In the rows, 128 means zero.
Named moves, each a turn or a mirror, and the order they were made in; the first pair answered:
Z_511:
[127  98 176  99  91 113 133  73  81 121 158 201 149 155  53 118  87 125
  98 125 158] -> [119 127 164 102 133 161 199  69 112  95 139 184  95 106 114 128  57 149
 171 150 151]
[121 154 106 152 101 114 124  77 140 138 152 158 128 128 144 181  73 144
 152 167 152] -> [123 148 118 159  83  94 103  76 122 148 150 160 144 147 120 186  85 135
 130 163 160]
[186 134 154 138 163 135 182 141 173 122 132 155 139 151 138  98 140 101
 239 156 168] -> [199 113 160 134 125  84 135 148 143 134 144 169 187 195  96 100 176  81
 185 136 169]
Z_359:
[146 120 131 126 118  96 108 146 130 139 135 114 140 131 138  97 161 116
 128 128 142] -> [150 126 139 130 141 113 138 130 155 129 133 108 125 117 161  93 135 128
 162 145 139]
[131 126  94 127 144 122 129 161 147 126 111 110 125 142 145 135 146 125
 130 118 124] -> [128 137 111 138 142 148 147 133 151 104 111 119 111 125 155 137 117 138
 149 129 123]
[126 116 155 124 103 114 130  77 133 117 110 161 120 136 102 137 118 129
 116 148 151] -> [136 105 142 116  95  89 100 115 132 146 123 147 138 151  99 130 148 119
 106 133 138]
[ 89 141 109 108 149 132 136 199 161 128 139 134  89 124 162  89 150 123
 131 109 132] -> [ 83 142 115 123 148 165 156 156 151  95 130 161  72 112 162 102 111 137
 143 125 149]
Z_176:
[137  95 154 146 136  99 141  68 155 117 117 122 115 189 120 106 114 168
 130 138 141] -> [138  89 129 124 136  77 123 121 159 155 122 104 127 201 129 108 150 149
 119 114 126]
[ 93 154 116 109 116 174 116 143  93 129 135 116 108  93 150 153 103 132
 118 102 133] -> [108 139 148 128 115 168 132  86 102 101 125 139 126 111 138 144  71 144
 126 130 151]
[130 116 143 130 126 124 153  96 130  96 121 147 106 122 133 127  89 140
 168 148 147] -> [151  85 144 122 125  80 136 114 143 118 128 138 134 151 131 109 118 139
 159 141 137]
Z_226:
[104 179  84 153 126 248 149  43  78  71 116 133  45 111 141 156 101 163
 104 102 139] -> [ 96 181  57 138 112 230 103  91  46 108 130 114  66 124 130 166 140 140
  51  65 129]
[115 134 127 119 100 150 109 168 140 131 137 114  80 114 111 146 150 157
 121  99 101] -> [121 136 132 119 110 148 134 154 157 123 137 110  76 105 127 149 146 160
 145 109 101]
[184 106 112 125 147 125 135 172 157 174 111 106 124 146 123 117 147 104
 137 132 132] -> [188 108 128 129 154 140 162 131 171 144 102 120 118 147 129 108 111 111
 156 156 140]
[123 123 142 133 138 116 141 122 139 132 133 128 135 127 138 119 120 137
 145 130 134] -> [127 122 145 141 135 124 145 112 126 125 132 133 132 128 123 123 114 138
 137 133 139]
Now pairs of rows:
Between the rows of a pair lie 2 to 3 moves.
[ 84 135 168 137 140 141  96  93  97 134 135 150 111 143  68 128 125 141
 101 139 165] -> [115 102 180 132 145  96  93 105 123 151 139 144 133 164  73 102 149 136
 121 147 162]	Z_511, Z_176, Z_359
[134 117 105 102 116  88  90 181 118 179 130  88 153 140 134 117 191 117
 115 100 126] -> [165  93 166 128 103  75 110  95 128 126 123 147 175 167  99 106 135 128
 143 148 157]	Z_226, Z_226, Z_511
[170 124 173 111 136 155 139  90 103 115 129 193 124 148 118 140 112 124
 213 179 138] -> [134 162 129 105 150 195 148 148  99 141 127 151  84 109 154 158 133 121
 215 146 120]	Z_226, Z_226, Z_511
[ 92 160  85 114 138 167 145 134 125 138 127 102  98 104 151 162 143 131
 130  94 122] -> [157  92 134 116 125  82 127  95 156 140 135 130 167 166 119 120 153 130
 156 139 138]	Z_176, Z_176, Z_176
[138 122 129 123 160 147 175 115 166 114 128 123 118 110 161  89  92 140
 183 154 133] -> [ 92 154  84 109 135 157 104 164  96 141 134 108 120 105 131 119 133 122
  87  90 114]	Z_511, Z_176, Z_176
[142  97 129 133 118  71 120 138 147 169 135 124 161 181 118  94 154 123
 126 123 108] -> [104 137  81 121 148 139 139 172 149 170 136  89 105 127 153 121 152 128
 137 105  95]	Z_176, Z_511
[116 147 105 128 120 149 116 168 120 148 138 107 112 121 139 135 148 127
  97  96 114] -> [157 104 159 140 113 109 130  93 134 116 133 144 149 146 107 113 112 134
 114 139 139]	Z_176, Z_176, Z_176
[182  88 188 136  94  92 114 109 166 134 140 157 163 193  98 102 125 144
 151 182 138] -> [153 127 157 123 150 163 171 143 196 131 127 119  99 133 168 107 108 169
 207 184 126]	Z_226, Z_226, Z_511
[121 188 113 123 143 189 172 188 138 160 101 107 101 107 174 139 139 106
 119  77 105] -> [152 165 177 144 137 178 215 101 166 108  97 163 118 122 153 123  76 128
 166 137 138]	Z_226, Z_176
